One vector is turned by the same rotation once a step. Each row is the vector after some number of steps, and that number follows the row.
The counts run from 0 to 526.
[ 33   1 -30 -42   9  35  29  12   5  17 -25  13 -29   4  -8  24 -28   7
 -14 -23  10   9 -12  24  10  12   2   3   2  26  12 -24 -24  24  22   2
  24  -3  51   9  11   3  16   8   6  12  -9 -12 -81  -9 -17 -19   3  -2
   1  -9   2  -9 -25]  269
[-47  -8  22 -15  53  -3 -36  25   3 -13  -2 -15  13  26  14  19 -20 -16
  15  11  14  -4 -20  21  25 -17 -13   1   9 -12 -34  28 -12 -15  26 -16
  -7  27   4   6  35  -5   8  -7  24  25 -10 -30  -2  44   7  23  -4  23
  54  25 -12 -13  -2]  11
[ 27  17 -22 -13 -36  14  10  -9 -15 -20 -25 -29 -31  -3  26 -19  -6  -3
 -13   9 -12  29 -23 -14  12   5  29  16 -19   1  17 -19  11   0 -17  31
  11   7   2 -11  -4 -18  -6  25 -17 -34  19  23 -65 -44 -13   7  -8  -1
  -9 -10  10  -9  15]  354
[-26 -19  49  18  30   8   1  18  22 -14  37  -7  30   6  46  26  32 -26
  15  20  -6 -12  30 -24  12 -24  -8  -4   6  10  10  14  18 -12   7 -37
 -33 -36  11  30   4  16 -38  14   8  25  -2  -4  26   8 -17   6  23 -19
  11  12  33 -32 -14]  67
[-62  13 -38  23  26 -20  23 -13 -27  -2 -12 -29  17  30   6  10  11 -15
  21  11  14  34   1   2   3  -2  -9  17 -12  14 -19  11 -14  -6  -1 -19
  15  -4   4 -13 -29 -13 -24 -24   5 -31 -14  23 -13 -10 -21   0   3  10
 -39  27  50 -21  53]  120
[ 27  -6  -6 -26  17   0  21   9  30   0  32 -13  -4  -3 -22  -8  12  17
  30 -28   5   7 -29  -5  -5 -38 -27 -22   0 -13  -6  -5   8  34 -16  16
  30  -4   6 -12  31  29 -21 -25  43  52   2 -14  37 -10  29 -30   6  12
  12 -23 -35  -7 -30]  287
[ -6 -38 -28  19 -36  14 -16  -2   2 -29   5  -5  -9 -34 -11   4   4 -11
 -12  21   8   4  19 -10   4  -3  -3 -35 -15  26  -5  38  -1   6  40 -45
   4 -15 -34 -14  -2   7 -46 -10  15   6   2   4 -37   1  45 -55   0  -1
   2  37   6 -41  16]  62
[-40  11   2  25   1 -30  26 -29 -18   5 -13  -6 -15  20  -8  32 -16 -14
  27 -14  -6  26 -27  18 -22 -28  10   7 -19  19 -15 -24 -32 -16  -6   0
  30   4  -9 -15  27  35  -5  40  31  -7  27 -13 -11  -5  15 -24 -20   4
  23  -6 -38  -1 -31]  90
[-14  13  13  16 -28 -35  -8  27  -1  21  42   4  -5  -1 -48  -4 -38  -5
  23  32 -19  -5  17   7  21   7  17  -5  24  13   4 -48  -2 -33 -20 -13
 -18  24 -32   1 -33 -15  -1 -11  20  13  11  37 -21  -3 -39   1 -24  28
   3 -12  44  27  -6]  39
[-27 -14   1 -34  48   5  -7   7  14  -4  -6 -35 -13  22  -1  29   0 -12
   5   2  16  37 -36   5  12 -35 -16   4 -21  12 -28  27 -13   5  35  -4
  10  -1  25  -7  15  13 -17 -29  24  14 -12   4  -9  19  40 -22  14   7
  26  37  -6 -56  22]  503
[  8   8 -17  26 -29  -1  14  -9 -45  29 -36  20   5  10   1 -11 -11 -37
   0  21   4  -8   7  42  -9  36   6 -25 -17  -3   4  -4 -51  -5   1 -13
  25 -26 -18   2 -15   8  14  50  -3 -11  16 -13 -21   8  -3  45 -13  10
  -9 -10 -21  38  -1]  194
[-16   8  27   6  31   6 -12  28  15  21  10  35  23  -1 -14  23 -15  25
   7   6  -8  -6  -6   6  27  -6  21  15  12 -29 -45 -16 -33 -20  20  -5
  -1  35 -26   6   7 -17  12  -1  37  40  25  -1  -3  30  24  24 -22  46
  27  -6  -9 -17  -6]  306
[ 23  27  34 -33   0   5   0  28  15  48 -40  25 -17  25   1 -21   0 -54
   7   9 -14   2 -31  26  -5  15  -8 -16   7   8  12 -21 -13 -20 -18   1
  19 -23  31  27 -16  11  30   6   9  19  -2 -25  -5   1 -23   6 -24  12
  31 -12  -9  36 -22]  73
[-57  17   7  65   2 -41 -16  -6 -19  -8 -42 -32  22  12  10   4 -21   3
  21   9   2 -11 -16  -6 -43 -13   6  12   1   6  -8 -18  -3 -21 -14 -12
  10 -14 -44  -5  -1  24 -10  18 -15 -15  20  -6  47 -18  19  10 -11  24
  32  -3 -40  16   9]  281
[  5 -16  16   2  14  -3 -29  -2  26  -7 -32 -41  12 -13  33 -29  -3  -7
   6  22   8 -16  -9 -31 -10 -13  11  13   5   9  33  -3  40   5  -3 -12
 -37 -29  29  20 -38  -7  -4 -33 -43 -33 -25  16  28 -34 -12   7   9   9
  27  12   7  -2  27]  102
[  1 -32   4  -1 -18  -8   3 -34  -1 -23 -39  -3   9 -14  -9  -3  33   1
   3  -5  47 -28  -9  -6 -31  14   0  -7   4  16  50  14   9  27 -26 -15
   9 -32  42  13  -6  34   0  20 -30 -12 -17 -22  63 -16 -12 -11  17  -3
  20  -7 -43  -5 -27]  403
[-17  10  38  -7 -40  10  -7  31 -12 -22  -3  -3 -10 -20 -18  -4  28 -18
  -6  32  21 -17  15 -35 -30  34  11 -15  12  -2  30  -9  18 -20 -40  15
  16   4 -51   4  -7  23 -15  45   6  11  18  34 -12  12  -6  -4  -7  -2
  35   0   5 -10 -30]  143
[  9  12   7  -7   7 -11  23  17 -19  -7  40   1   6  39  25  12  -6 -10
  20  -8 -13   3  24  46  16 -43  -3  11   5 -10  -6  10   8  19  -1  -9
 -18 -19  39  12 -13   5  11 -21   0 -10 -29 -23  -8 -19 -43  -5  20   2
 -39  -7  51  31  10]  154
[-47 -10 -23  49  20 -13   9 -12   3 -37  -8 -24  11   4  -6  18 -11   6
  34   6  -2  22   6  22  -7  -7 -14 -12  -2 -13 -20   1   7  13  25 -24
  20  14 -15   1 -23 -21 -37 -56  15  -7 -16  14 -27   3  -5 -12  -2  41
 -25  -4   9 -24  26]  417
[ 12  36  24  -5 -13   1 -55  58   5  -3  42  12 -26  13 -14 -32 -11 -21
  20  31 -22   7  -6   5  13 -17   1 -18  22  20   2   7  31 -16 -12 -16
   2   2 -29 -19  23 -11  12 -10  34  42   9 -21 -21   0 -16  -6   3   7
  32  16  13  26  13]  394
[-39  -3  14  39 -17 -45 -12 -26  -3 -47   8 -48 -31  20  13   5  -8 -58
  21  40 -27  39 -23 -12  -4 -44   2   6 -30   3   8  15  32 -23  -8 -26
 -26 -12 -11  -7 -11  10 -12   6  -1 -33   3   2   2  -8   6 -16  -5  10
  -7  -8  -2  10   6]  473
[ 32 -11  -4   4 -44 -15 -22 -26 -12 -27   1   8 -18  13  -8  17   1 -17
 -33   6 -14  24 -18  25   9 -12  47  26  -1  26  16  43  -6 -13  17 -10
 -13 -16  27  -8 -10   2  16 -39   5   3  -4  -3 -16  -4  19 -36  21  16
  -1  13  11  -1  54]  238
[ -7  15  31  41 -17  -7 -27  34  23  -1 -34  16   0 -13 -24  -5 -12  23
 -14   0  -2 -26  26   1 -31   6  29   5   2 -35 -22   6  19 -13  18  -3
  -7  14 -39   8 -17 -29  29 -17 -23 -15  30 -37 -27  -9  12  -7 -31  27
  15  -6 -12   7  -6]  220
[ 19  19 -10 -17 -31  18   5   4   4   7  -8   5 -47 -17 -23 -12   8  -9
 -31  38   2  25  -9 -23   3  14  35  -2 -39  15   2  18  12 -15 -10  20
  -6  15 -31 -43  -6 -24  -2  36 -11 -22  48  24 -42 -18  12  -4 -19  -8
   1  24  24  -8  24]  58
[-31  -8   0 -40  43 -13   6 -10   7 -26 -21 -55 -18  22  11  20  20 -27
  -2  -7  23  23 -32 -16   1 -41 -17  10 -14  17   5  17  12  19   4  -5
 -13 -18  47  -1   6  22  -9  -7 -11 -15 -21 -11  11 -15   6 -28  14 -13
  19  35   4 -26 -14]  207
[ 10  -1 -40  -6 -20 -15  42 -42 -29   9 -39   1 -21  -4   9  16  10 -14
 -18 -24 -28   4  -6 -33   7  34 -11   1   4 -24   1 -17 -11   3  -9 -16
 -20 -12  -5  17 -43   9  -9  19 -17 -34  16  22 -25   8  25  13 -20   0
 -52   4   7  -8  17]  0
[-30   6  -2  19 -27 -12  10 -11 -12 -34  -3  -7  14 -36 -14 -16  20   3
  15   5   6 -15 -10 -44 -15  58 -30 -22  30 -33   3 -22  38  -2 -34  -7
  22  15 -50   4  -4   2 -31  32  10  16  10   0   7  28   0  19 -22   3
  -9  -6 -20 -10 -22]  141
[-37 -11  -5  34  38  19  32  14 -18  -5 -33 -20  43  -7  20   4   6  34
  29  -2  52 -24  33  25 -20 -12 -13 -18 -18 -37 -25   2 -14  22   4  22
  42 -14  -6  -4 -15  -1 -26  -3 -19 -10  -5   4   7 -14 -19   6   8  24
 -17  -6  -5 -17 -23]  225
[ -8  -3   6  -8  -3   3 -36  24  -5  11 -41 -32  13 -12   4 -34   7  11
   9 -17  52 -32   6  25 -44  25 -16   5  -2  25  -5  -1  10  32   0   8
  -9 -32  13   9 -15  29  -4 -32 -27 -21 -31 -33  27 -15  11 -31   7   8
  27  27   5  23   8]  400
[ 19 -17 -56  25 -19   8  40 -39 -31 -13   2  -2  28 -16   8   2  -2  -9
  -2  22 -17   7   2 -31  11  10  -3 -26  -2 -20   5  -6  -7  25 -14  -1
  14 -10 -28   6 -25  -7 -26  35  -4   5   6  25  11  -8   0  40  19  12
 -58 -34 -15  -7  12]  493
[-12 -15   6  15  -9  20  53  -4  -1 -14   2 -16  -8   7  36   0   3 -15
  16  27  22  19  28  27   2 -29   0 -23 -36  -9   6 -16  -2   8 -10  -4
  28 -16  19  10 -10 -26 -24  36  -5 -31   1   6 -47 -30 -53  -4   3  -9
 -27 -17  21 -10 -50]  33
[ 25 -18  -2  11 -31  12  19 -22 -19  -4 -35  25   3  -2   7  -9   6  -6
 -22  41  22 -23  13  49   1  11  33  -9 -27 -23  13  25 -34  -4 -14   9
   4 -18  19  -3 -42 -23  23  13 -38 -41   9   5  13  -9 -25  30  -3   8
 -38 -19  -8  38   7]  490
[ 52   6   7 -22 -49   5 -35  16   3   9  -9  23 -16 -25   1 -40 -14 -27
 -23   0 -35 -31 -16 -35   4  40  -2  -2  24   4  15  -7  31 -13  -8 -22
 -28 -20 -21  17 -18  20  10  16   1   7  25 -22  -1   2  25  21 -22   7
  34   4 -17  14   6]  514
[-47 -11   5 -24  43  -5  24  16  18   9 -10 -31 -30   2 -36  44   1  -3
  -3 -14  -5   5  15 -51  -9 -12  -4 -19   4  -2  19 -20  -3   8  -8   8
   3  13 -22   1 -10  20  -4  18   9  17  11  57   3  -6  27 -27 -23  16
   8  -1   3 -33 -34]  146
[ 15 -20  -4 -12  20  26   5  46  18  21  38  18 -16  13 -10   6 -11 -33
  -2  23 -13   9  33  11  28 -33  -5 -46 -14  15   4  17   6  33  20 -41
 -16 -33  22   3 -24  -5   0 -12  31  35  -6  -1 -10  -9 -11 -16  20 -17
 -18   3  44   5 -18]  449
[-27  -4  28   8  27   3  24   2  31  -2 -22  28 -27  17  -9  45  13  16
 -40 -33  16  -3  11 -19 -16 -16  26  35 -18   3  -9  26   7   5  22 -16
 -10  -1  23   1  19  -6  38  19   3 -24  37 -34 -21 -24  25 -30 -12   0
  -5  36  -4 -31 -23]  326
[ 12  -1  -1  -5  19  -7 -36  46  -2  35 -16 -16  24   2 -12  10 -21  25
  -2 -16 -10 -16  13  30 -15 -18  10  13   9  18 -16  -5 -22  10  41  21
 -11 -21  -2   8 -32   8  12 -60  -4  10  -3  10  17 -13  21 -20   1  48
  18   8  30  11  46]  44
[-11  29 -14  52 -12 -30  21   6  -4  17   9 -32   7  12  23 -11  -6   9
  49 -16 -21  27  -2  -3 -24 -15  -7  13   1  33   6 -46  18  -2 -26 -24
  14 -30  -9   5 -19  27 -46 -20  20 -12  11  -3  -4 -52  -9 -39 -15   3
 -17  -9  24   1  13]  476
[-38 -16  11  53 -20 -11  -6   8 -11  -3  38  21  10   3  -6  12  19  23
  12  12  38 -23  47  28 -29   8   7 -12 -10  29 -23  26 -15  -5  28 -49
 -12 -15 -20 -13  -5  13 -36  -5  23   1  15  -7   0  14  13 -45   7   3
   6  45  46 -29 -12]  64
[  0   0  42  -8  14 -12 -15   0  23  19  -8 -10   3  -2  33 -22  11 -60
  18  41 -12   5 -35  19  -1 -23   0 -15 -25 -24  -3  13 -11 -26 -10  -8
 -14 -29  21  37 -22  13   1  -2   3   1   9  -9  72  14  -3  17  -6  -3
  34 -18 -21  10  -9]  368
[-17   1 -44 -12  54  -3  -3  -6  -9   3 -13 -25  -5  17  -3 -13 -15 -32
  20  24  10  28 -31  12  25 -15 -34 -32 -34 -14 -31  29 -12  15  10  -2
  15 -15   4 -24  -4  -4  -6 -29   4   1 -19 -12  30   4  18  24  13  14
 -20  28 -13  14  41]  312
[-31  -5   9  33  -7 -19   1  14 -12 -28  27  -1  48   7  17   3  -8   7
  40  31  33 -15  12  50 -11  -1  12  19  22  27   1 -11 -30 -25  -1 -11
  20   3  12  17 -10  -3 -33 -18  14   2 -29  18   0   4 -58  -5  18  18
  20  -1  22  -1  -1]  420
